In the data rows, the value 128 means zero.
How far apart are the two rows of each pair, measured in a hidden way? 0 means very close, and 40 very far. Two or three weighted sums of its numbers give each row a place; it is the straight-line distance between the places.
134|132|158|140|135|150|184|158|143|157|127|134|157|130|144|136|121
166|104|134|146|141|146|143|99|187|151|159|126|119|140|140|142|162 -> 22
144|138|130|178|143|180|191|151|174|170|145|111|163|120|187|146|106
112|72|40|66|54|64|63|48|57|37|67|62|28|78|63|44|74 -> 21
203|145|115|136|127|113|113|135|132|131|145|146|135|122|134|134|135
82|91|78|27|94|127|86|97|76|105|87|94|84|104|77|89|44 -> 8
186|194|180|167|182|119|232|190|206|210|182|178|178|189|202|179|143
170|177|193|209|176|199|181|194|228|180|208|194|182|147|186|171|191 -> 10
138|164|152|154|138|124|130|150|151|145|158|160|162|183|142|144|157
100|92|89|65|95|40|193|104|71|127|65|103|75|96|105|93|93 -> 27
105|98|91|126|133|127|109|146|110|120|131|121|115|147|108|117|128
149|123|134|114|122|111|145|125|124|152|112|104|136|128|135|135|175 -> 11
144|158|129|181|154|72|215|173|166|162|142|185|157|160|167|160|153
132|151|140|173|139|179|116|186|124|122|122|147|176|106|147|154|145 -> 14
79|73|98|52|72|99|78|60|56|71|53|52|68|87|65|73|114
127|91|112|122|111|88|146|117|105|112|87|132|102|122|111|102|138 -> 11
115|136|139|113|125|138|92|141|88|105|103|102|87|128|95|110|133
102|129|111|122|95|127|128|115|109|133|118|127|112|120|128|89|118 -> 3
178|72|115|140|103|95|128|80|100|127|87|116|97|122|114|91|114
125|191|158|156|174|185|146|198|185|134|166|124|164|109|159|180|183 -> 13
194|197|211|177|183|176|136|200|197|173|183|150|176|167|200|132|193
120|106|95|118|99|114|158|122|100|94|91|118|104|121|111|101|79 -> 13
123|89|116|115|119|136|129|102|141|128|128|146|139|122|126|125|114
154|194|166|158|171|183|145|154|186|165|183|174|166|156|162|165|167 -> 13
114|134|138|111|147|135|82|122|119|128|128|132|141|138|119|108|125
89|66|62|107|47|107|107|21|62|95|67|85|52|69|99|45|107 -> 10
118|135|119|126|107|142|103|112|140|117|116|146|97|140|138|131|135
132|119|140|146|103|175|133|131|172|146|139|144|136|123|129|130|153 -> 18
164|165|186|181|145|187|155|154|164|181|182|179|167|153|155|180|162
85|73|71|60|77|124|85|65|85|83|67|90|80|98|77|60|68 -> 24
153|188|176|167|209|170|140|192|176|164|167|222|182|153|164|187|168
154|172|172|162|156|172|145|186|175|173|171|171|173|169|161|181|170 -> 13
188|193|196|211|218|186|153|191|193|207|184|196|210|186|180|218|206
91|120|146|123|130|171|114|133|144|107|145|151|152|90|156|123|173 -> 19
95|90|64|34|103|100|71|94|84|100|60|82|84|108|91|104|67
166|132|126|129|152|130|138|118|148|148|138|146|134|130|140|148|142 -> 9
89|23|52|52|67|104|109|39|67|81|56|68|62|86|64|53|78
65|103|79|89|69|104|78|94|79|42|63|65|54|61|80|49|159 -> 22
101|90|111|107|120|122|209|115|140|128|95|118|83|144|146|132|95
104|116|101|91|118|115|102|117|121|117|96|90|123|138|90|95|124 -> 24
86|123|89|97|91|117|93|106|94|123|100|96|93|124|92|86|99
84|102|112|136|96|134|104|101|117|100|92|104|112|51|120|104|134 -> 22
59|45|44|25|57|80|86|8|49|60|35|10|14|26|54|64|9
151|184|137|158|140|176|145|157|172|144|150|150|137|128|148|159|171 -> 9
98|103|80|51|123|129|116|118|106|103|100|98|107|91|104|95|61
165|163|186|213|181|183|195|191|205|197|193|140|204|97|215|164|178 -> 19
107|104|93|93|98|0|195|125|111|139|93|128|111|131|95|134|117
125|128|140|138|110|141|129|127|151|114|151|103|137|133|131|130|149 -> 20
151|156|189|174|167|127|144|166|147|153|142|184|145|162|157|159|148
48|110|88|113|101|165|57|114|94|121|88|101|80|19|82|102|136 -> 10
161|163|134|182|142|153|142|146|200|154|148|176|152|151|149|143|154
156|141|154|159|121|123|106|171|152|142|149|151|132|128|123|127|159 -> 18
136|139|138|144|141|141|134|100|135|131|113|119|131|136|163|131|138
97|83|83|106|97|87|99|110|74|100|96|99|110|141|95|60|120 -> 8
111|67|101|102|75|123|148|84|117|126|125|71|99|87|86|62|110
89|89|111|86|118|142|138|138|102|131|126|110|113|138|136|102|124 -> 26
101|99|120|129|96|141|101|86|97|95|106|121|122|111|107|111|101
185|74|82|100|97|81|106|66|89|108|85|100|102|110|129|118|109 -> 25
165|153|184|156|169|65|255|201|166|163|206|198|170|165|169|207|70
93|73|76|80|88|35|77|81|74|105|68|97|93|119|78|61|124 -> 12
173|164|199|177|203|165|159|160|139|181|167|169|177|171|173|164|201
235|147|142|145|137|75|82|152|163|153|172|193|120|203|169|158|147 -> 27
132|109|121|118|95|136|183|109|115|125|122|154|96|120|113|99|67
143|156|142|123|133|133|122|162|145|140|149|172|158|137|156|174|105 -> 15
79|78|75|106|52|103|68|74|64|70|56|65|70|96|65|47|119
237|172|116|166|169|80|120|182|148|153|195|204|158|223|140|155|152 -> 26
98|108|112|111|110|69|141|95|106|109|122|125|104|121|78|103|95
110|101|102|106|85|127|101|89|98|97|74|108|107|98|116|91|135 -> 20
89|73|114|85|117|44|75|102|83|87|107|99|115|149|110|79|112
128|129|162|111|110|152|118|140|126|98|141|119|116|127|127|114|137 -> 20
133|116|131|101|149|155|132|138|151|150|156|156|145|133|111|168|94
137|154|151|147|150|94|126|212|105|122|170|149|124|202|151|138|157 -> 34
119|131|149|135|159|131|127|152|131|133|131|151|107|131|112|135|169
147|152|170|185|167|179|206|187|175|177|174|165|181|170|187|166|139 -> 10
117|111|120|140|113|79|95|126|107|134|103|97|133|128|125|74|105
101|50|87|123|135|139|102|64|84|98|120|79|112|90|104|94|142 -> 21
82|108|99|127|92|128|87|100|128|71|103|90|112|55|105|129|125
136|139|125|121|104|116|112|130|111|151|144|144|105|172|121|101|124 -> 20
90|107|80|27|77|106|78|79|65|123|56|61|91|125|84|84|81
165|144|123|135|129|139|148|84|125|139|88|128|124|114|121|103|169 -> 9
118|82|81|72|90|105|66|80|71|66|121|88|83|122|82|121|105
172|186|188|169|166|174|132|157|168|136|168|180|147|157|118|160|185 -> 27
132|160|156|163|144|171|135|159|155|123|130|140|171|133|123|128|138
174|207|199|191|162|160|163|158|168|175|153|180|178|173|184|165|182 -> 18
110|110|84|77|76|71|67|115|64|79|113|93|48|115|77|81|122
156|119|105|119|114|66|89|148|94|87|102|155|109|107|100|112|132 -> 17
117|163|164|160|144|186|133|160|173|155|135|153|148|117|146|139|140
99|109|112|125|128|124|112|108|80|114|124|113|67|111|134|116|117 -> 22
160|128|74|121|110|0|152|119|93|122|129|144|121|123|99|105|132
92|114|123|121|111|142|97|124|99|104|133|117|117|126|117|97|124 -> 15
116|124|102|138|103|128|112|106|134|156|155|103|126|124|122|115|139
95|80|95|113|79|133|102|118|125|77|119|68|109|77|112|119|122 -> 20
81|99|84|80|92|101|81|106|84|79|68|90|107|101|80|68|129
87|86|102|65|89|96|73|103|101|104|68|115|66|110|87|70|96 -> 16
147|144|178|158|164|157|130|155|157|133|150|174|138|142|162|149|165
146|202|186|197|203|180|134|157|188|166|171|170|191|143|173|191|219 -> 11
167|202|184|161|193|177|121|164|173|171|179|183|188|179|151|193|96
124|140|139|138|164|165|136|160|159|143|131|175|140|149|136|137|158 -> 27
103|133|121|83|126|133|105|115|93|107|115|89|141|126|114|113|125
116|146|172|143|136|157|101|149|152|110|159|124|143|135|112|127|180 -> 15
169|224|183|198|230|179|148|210|178|211|213|206|247|220|183|209|177
149|156|174|152|156|168|124|166|143|159|149|181|141|179|144|135|166 -> 21
100|83|115|67|79|21|231|130|98|113|79|97|71|116|106|95|19
96|133|120|80|94|140|86|69|87|122|125|74|97|114|93|104|131 -> 25
99|85|85|57|90|129|119|86|117|118|89|127|112|127|93|91|140
156|134|138|144|149|166|201|170|171|176|152|161|150|151|147|158|107 -> 8
98|117|99|118|79|122|126|114|122|121|99|96|108|128|121|122|106
86|73|65|75|59|82|146|89|85|95|57|80|80|124|50|74|90 -> 15
155|174|207|189|202|165|178|158|185|170|167|176|168|174|177|173|191
155|117|130|120|113|124|120|104|146|143|118|116|122|114|143|96|150 -> 6
97|104|86|99|103|144|100|82|106|82|78|84|89|107|89|97|141
246|154|141|154|175|101|96|129|130|140|178|165|131|146|124|156|134 -> 17
110|138|176|139|135|145|109|154|111|68|108|118|131|72|145|107|159
221|237|232|220|209|163|174|222|192|182|218|246|194|240|235|234|193 -> 14
89|82|86|65|96|139|169|98|117|139|81|93|109|118|98|94|59
153|182|168|168|193|154|162|192|135|166|173|170|169|192|166|165|167 -> 15
144|172|189|199|178|156|217|197|176|185|170|177|176|151|190|171|123
152|161|169|183|149|161|166|159|163|190|196|170|165|148|188|183|162 -> 8
92|104|96|114|117|12|75|107|58|96|109|110|90|126|74|113|101
112|89|98|76|98|116|105|85|86|109|80|109|101|91|107|94|47 -> 18
99|87|100|84|102|125|102|99|108|115|88|128|80|141|114|100|116
144|131|149|151|115|156|122|141|171|148|125|147|132|123|137|146|180 -> 11
139|125|150|137|154|119|127|136|121|161|125|153|149|146|155|145|140
121|151|150|116|130|102|139|141|122|137|134|126|132|154|127|133|143 -> 18
115|142|138|113|138|77|102|152|116|155|112|106|141|135|105|97|126
94|91|116|113|95|135|75|111|102|53|81|81|100|89|94|95|112 -> 16
99|98|145|98|123|118|88|115|126|88|105|102|126|75|124|101|141
119|138|118|105|111|165|80|121|98|77|132|132|99|50|95|111|155 -> 19
202|213|185|197|227|54|184|204|178|235|219|212|194|185|193|204|193
255|116|135|147|136|130|122|99|146|130|117|119|143|125|162|120|150 -> 23
121|130|129|139|111|141|119|128|126|113|152|99|111|134|138|130|158
119|154|137|171|149|165|168|146|164|164|184|158|161|142|123|144|85 -> 33
166|161|172|154|179|30|122|170|153|211|176|160|187|250|171|142|153
195|116|102|116|130|99|83|85|100|97|128|135|111|119|117|111|117 -> 17
85|103|100|143|98|143|108|116|95|102|128|127|127|68|124|108|147
102|162|136|166|154|158|130|152|140|165|135|151|172|101|154|159|146 -> 9
107|128|113|123|126|153|94|144|137|149|109|120|133|116|138|105|91
17|100|87|142|111|132|101|118|100|61|120|90|110|0|77|117|175 -> 11
139|131|125|149|116|107|108|166|109|102|133|139|109|158|130|131|120
128|154|147|118|189|114|123|182|100|165|133|119|185|194|137|155|151 -> 19
107|108|119|122|115|133|108|99|83|119|140|78|78|122|92|68|125
54|83|77|116|80|131|69|53|68|48|75|50|77|22|91|74|160 -> 29
135|130|161|140|147|141|114|129|149|133|151|150|142|135|122|137|166
136|127|126|138|140|154|151|108|116|154|135|147|129|123|160|151|112 -> 12
151|186|211|154|177|180|145|192|159|177|160|178|190|168|152|156|180
60|84|79|66|83|100|68|102|77|54|60|80|82|54|80|60|119 -> 31
126|133|130|161|129|135|111|151|145|118|129|135|118|148|131|120|145
151|152|126|129|116|88|161|124|146|133|153|126|133|162|126|122|134 -> 19
90|121|122|90|140|119|94|101|86|118|110|99|134|130|99|90|117
156|208|162|193|163|181|151|203|188|162|178|143|197|147|185|165|213 -> 9
118|117|101|90|152|160|115|147|142|140|100|137|138|114|108|153|51
193|193|168|159|134|111|105|190|165|139|187|177|167|195|152|145|158 -> 33
98|112|121|117|134|133|191|117|132|107|122|93|101|118|115|170|35
215|141|147|131|159|87|94|125|182|142|181|199|133|203|144|149|161 -> 10
142|148|154|120|177|85|125|191|135|142|172|150|160|216|166|154|136
106|89|117|104|115|131|118|108|70|117|112|101|105|120|122|86|110 -> 20
142|142|136|146|139|144|122|114|142|117|114|129|134|119|118|113|153
165|144|175|162|170|146|109|154|160|155|163|171|150|151|153|151|160 -> 14
163|161|153|130|168|164|123|154|154|142|154|150|137|160|149|152|170
128|126|140|109|107|152|100|107|132|115|117|139|116|121|122|115|185 -> 14
166|208|175|147|159|186|148|202|191|192|199|200|176|167|180|197|83
135|169|168|127|158|163|123|158|153|141|148|180|154|156|140|162|129 -> 13
102|128|129|108|128|144|111|108|111|92|118|109|129|98|125|112|151
127|116|113|140|133|155|168|120|121|143|125|145|138|136|123|123|103 -> 19
142|143|154|155|138|158|102|143|151|94|142|179|151|129|142|134|151
136|127|127|119|125|85|89|101|89|122|137|127|126|176|102|89|138 -> 15
145|149|144|137|150|153|194|119|134|132|132|131|116|143|137|151|123
116|140|174|140|138|169|107|150|110|89|132|155|122|101|109|146|135 -> 26
74|47|43|50|87|114|94|80|50|80|42|53|48|92|38|55|78
102|100|136|147|145|126|108|122|100|112|118|149|131|133|104|94|132 -> 23
92|105|100|80|93|73|108|125|84|129|108|108|102|135|114|69|111
127|132|136|127|147|115|103|132|126|147|140|134|153|152|138|133|142 -> 7
70|127|155|134|118|135|115|138|121|40|94|100|128|92|141|119|153
150|188|161|124|185|120|122|177|131|163|165|134|159|161|139|140|153 -> 34
112|154|185|150|137|158|127|171|136|143|153|188|182|145|142|125|151
154|113|141|136|129|126|87|106|144|119|142|121|91|146|157|94|121 -> 32
119|161|165|162|149|175|125|169|151|154|144|142|120|104|133|169|158
107|87|97|99|120|147|97|91|110|112|100|106|111|102|124|83|133 -> 24
107|75|119|99|92|97|86|109|96|95|80|85|107|104|102|87|135
104|92|112|93|115|132|135|122|133|127|115|112|131|125|111|99|103 -> 20
66|120|123|125|106|163|102|92|92|84|100|141|134|70|117|102|143
143|120|109|123|114|131|134|124|138|119|95|144|141|147|116|130|123 -> 25
91|71|82|74|61|114|90|89|72|78|102|84|137|59|67|117|15
167|96|120|97|92|118|87|55|94|64|107|100|74|116|99|113|118 -> 22
164|199|212|184|199|159|146|201|165|184|199|233|200|228|185|188|164
89|84|99|73|69|103|92|88|57|75|50|47|84|112|66|76|101 -> 17
255|129|130|146|169|60|49|109|157|127|178|181|148|164|145|127|146
81|100|84|68|93|85|118|104|83|105|61|47|73|118|83|82|104 -> 13
192|182|185|163|183|124|147|217|151|143|177|208|193|225|196|190|160
206|149|160|162|155|145|128|142|140|134|164|153|142|148|131|110|140 -> 29
113|103|78|94|109|60|102|165|83|117|110|106|80|123|110|112|128
88|87|101|101|88|82|97|100|88|129|141|137|122|123|80|103|121 -> 32
96|75|91|79|102|93|60|42|69|80|78|78|72|81|75|74|100
119|129|148|150|142|159|121|156|126|131|160|146|136|117|121|104|162 -> 12
98|88|118|72|112|117|106|112|92|105|99|123|98|130|103|92|141
117|113|116|102|136|146|120|116|154|122|122|134|142|142|129|161|75 -> 17
128|128|123|136|101|155|152|125|142|170|140|124|179|120|141|116|148
145|181|178|164|178|152|136|156|163|201|132|162|166|159|149|169|137 -> 15
158|190|177|179|182|170|148|182|141|158|159|209|181|195|153|158|170
92|61|103|44|67|122|94|111|102|110|117|85|132|47|99|130|0 -> 5
111|126|115|87|135|76|160|126|121|155|115|142|129|126|115|130|104
113|149|157|149|147|151|142|143|158|149|144|84|133|75|138|150|139 -> 9
105|121|109|110|108|99|99|115|78|82|136|117|118|149|95|107|128
64|95|106|123|81|151|101|122|112|47|79|83|121|42|98|125|171 -> 25
98|110|135|137|110|148|114|117|140|96|130|126|123|109|111|120|150
135|134|123|134|128|158|169|159|146|166|149|75|142|84|146|149|116 -> 13
119|140|129|155|127|162|141|136|164|138|132|132|144|128|141|121|154
183|101|106|116|99|81|92|106|123|96|144|114|79|113|111|103|118 -> 18
195|168|187|186|183|118|142|138|183|208|189|184|183|222|167|154|173
156|140|135|135|140|12|112|124|111|171|152|111|130|151|138|150|120 -> 21
157|134|123|130|135|79|115|138|115|136|134|108|91|125|97|120|120
129|116|146|170|175|163|116|163|153|132|134|155|144|159|135|105|172 -> 18
137|121|119|126|155|155|132|138|150|150|163|154|170|123|156|179|49
136|178|140|138|139|155|140|167|156|164|159|179|170|161|147|155|103 -> 13
88|95|93|99|83|121|84|78|75|91|98|97|105|120|101|92|105
145|141|134|156|130|158|129|147|118|155|134|132|134|140|136|124|141 -> 11
75|63|82|82|43|91|95|75|81|79|55|61|59|67|52|79|115
187|209|191|182|212|166|146|185|192|175|193|209|202|201|218|214|183 -> 12
158|177|169|196|176|200|202|204|184|186|167|168|155|151|163|179|138
117|138|130|133|137|155|129|124|137|129|135|125|111|135|134|131|142 -> 16
143|174|166|173|124|137|153|150|159|181|166|165|133|165|160|156|156
160|157|173|174|157|174|255|158|155|162|127|172|159|144|165|175|102 -> 24
109|124|140|155|155|180|125|125|141|158|171|150|159|87|168|171|144
125|107|103|101|94|43|144|114|118|136|108|109|108|130|100|90|127 -> 17
98|113|99|109|85|103|139|75|137|95|91|90|103|127|88|81|112
141|170|177|143|181|137|126|184|167|161|155|147|173|151|158|175|146 -> 22
133|138|123|153|135|157|160|133|102|141|136|137|110|142|148|142|121
102|125|127|126|121|163|123|136|122|103|114|102|140|104|92|114|126 -> 15
135|128|128|162|137|162|130|125|154|141|136|138|103|140|144|130|152
221|146|119|124|164|76|105|96|136|144|124|134|156|123|136|145|139 -> 14
127|99|122|138|147|154|149|107|113|119|122|129|149|114|147|121|141
173|190|213|205|188|185|154|207|174|185|224|196|164|188|221|183|177 -> 28
48|73|107|122|67|136|93|118|121|21|107|41|71|0|113|112|189
157|157|171|172|143|119|122|197|168|147|161|170|136|208|145|145|149 -> 32
65|31|31|26|29|67|83|33|63|54|32|39|47|79|53|72|38
123|99|114|71|89|121|173|92|119|100|118|86|115|117|111|137|79 -> 12
148|147|177|165|146|140|131|146|165|174|153|149|134|160|149|145|156
92|103|143|122|102|117|107|105|86|95|88|83|91|98|117|78|145 -> 16
131|129|133|120|123|137|142|113|130|135|138|133|145|148|125|123|123
81|71|96|75|99|139|89|96|88|92|83|119|108|108|116|104|134 -> 28
136|128|129|95|154|145|116|149|143|116|145|126|148|125|123|142|101
130|125|126|105|131|147|115|134|145|176|141|125|180|141|129|137|99 -> 17
83|84|61|64|52|63|70|68|51|81|102|67|53|127|74|58|97
147|88|99|130|106|55|153|104|104|140|97|110|129|142|107|119|129 -> 21
153|137|130|158|160|142|135|136|165|141|128|124|144|147|137|116|144
112|145|139|156|107|130|106|160|123|140|126|154|129|145|143|133|143 -> 33
181|131|158|148|154|134|81|123|124|99|130|126|105|141|124|141|148
61|73|32|54|30|100|62|50|26|54|28|41|51|86|74|54|89 -> 10
115|118|114|127|116|18|225|129|119|142|122|141|133|145|100|120|51
106|86|101|116|89|77|137|80|126|105|84|115|96|117|89|94|119 -> 10
134|147|146|127|169|119|133|172|137|162|131|144|141|149|127|155|141
51|128|128|131|122|142|98|114|125|88|167|130|115|21|149|149|197 -> 26
138|116|166|131|112|126|127|129|147|134|136|148|141|152|128|158|157
87|93|84|109|77|141|94|108|111|89|102|62|108|40|75|110|59 -> 19
97|75|84|69|83|108|103|111|112|104|66|81|64|114|92|92|144
122|105|134|140|99|122|140|109|96|112|118|114|111|133|98|105|141 -> 24
125|128|128|177|148|169|201|132|137|149|130|137|135|147|184|122|94
140|146|143|159|150|158|132|157|158|154|163|143|143|139|168|177|105 -> 12
147|185|193|165|155|162|175|164|198|181|183|193|178|156|193|174|124
205|114|152|144|146|85|99|152|110|109|156|158|133|156|134|152|141 -> 20
84|111|95|108|109|121|108|66|108|91|104|82|110|106|104|97|140
113|144|161|131|127|139|127|147|151|76|125|110|145|63|152|144|168 -> 22
142|174|129|134|147|143|163|170|163|164|130|142|154|156|161|158|141
125|150|123|103|158|132|126|156|92|142|142|134|161|154|142|149|121 -> 3
94|128|119|120|104|149|89|136|109|86|177|94|139|47|127|139|150
33|31|0|0|0|35|88|0|13|31|31|31|25|95|0|14|28 -> 22
74|115|93|118|81|115|87|112|107|100|71|95|84|42|94|85|127
80|155|131|112|115|147|107|119|122|68|106|116|128|76|119|123|135 -> 13
59|26|11|0|26|92|66|24|10|32|37|36|42|60|23|23|70
118|74|69|60|67|109|24|28|44|35|52|73|58|86|85|62|98 -> 19
117|139|111|127|128|160|116|135|121|140|107|128|151|81|91|165|46
153|175|138|180|158|89|186|139|133|156|147|133|127|175|164|173|142 -> 36
130|146|155|147|152|143|134|165|161|148|144|159|144|153|135|148|158
152|194|151|123|139|115|120|129|128|113|170|154|136|200|161|152|148 -> 24
109|78|110|121|107|167|144|118|111|118|117|58|90|63|84|118|75
113|113|115|96|132|158|118|106|96|94|112|155|138|134|113|134|96 -> 11
116|166|161|151|168|126|120|157|108|129|159|144|161|201|123|139|140
122|109|121|113|124|111|109|122|99|96|107|121|96|154|102|102|132 -> 13
152|175|161|182|138|161|171|151|161|166|157|164|174|149|163|175|131
147|110|83|95|103|119|96|100|107|116|131|139|98|142|114|92|110 -> 18
97|86|102|98|106|133|95|115|105|77|85|94|106|115|93|109|110
145|131|162|148|167|70|180|140|165|180|144|163|154|185|139|183|148 -> 11
171|173|173|180|146|172|113|152|177|145|142|171|175|151|156|148|163
14|79|122|80|43|91|77|64|81|0|61|72|81|0|85|40|167 -> 35
166|187|207|165|181|203|169|210|216|185|169|193|167|181|180|215|171
125|95|127|170|109|137|178|89|144|143|120|113|127|124|145|112|138 -> 9
105|90|107|99|65|114|130|64|83|85|95|80|63|104|80|77|134
141|134|169|144|164|109|163|145|158|165|155|160|148|147|152|136|126 -> 14
91|80|66|85|86|0|216|88|113|139|115|110|88|116|114|130|77
152|132|179|129|128|149|104|154|139|163|152|150|127|173|145|177|155 -> 29
143|177|149|84|204|144|126|131|134|154|148|153|200|172|148|181|78
128|134|129|130|131|135|114|116|122|136|118|149|121|131|106|119|140 -> 20
115|82|115|103|110|42|197|91|108|105|73|93|91|116|113|94|81
105|87|90|68|102|134|81|85|110|100|98|75|86|108|83|136|38 -> 24
208|121|148|164|146|145|115|92|125|117|133|130|142|157|158|161|155
214|188|215|194|219|182|198|201|212|219|207|205|209|189|188|183|195 -> 24
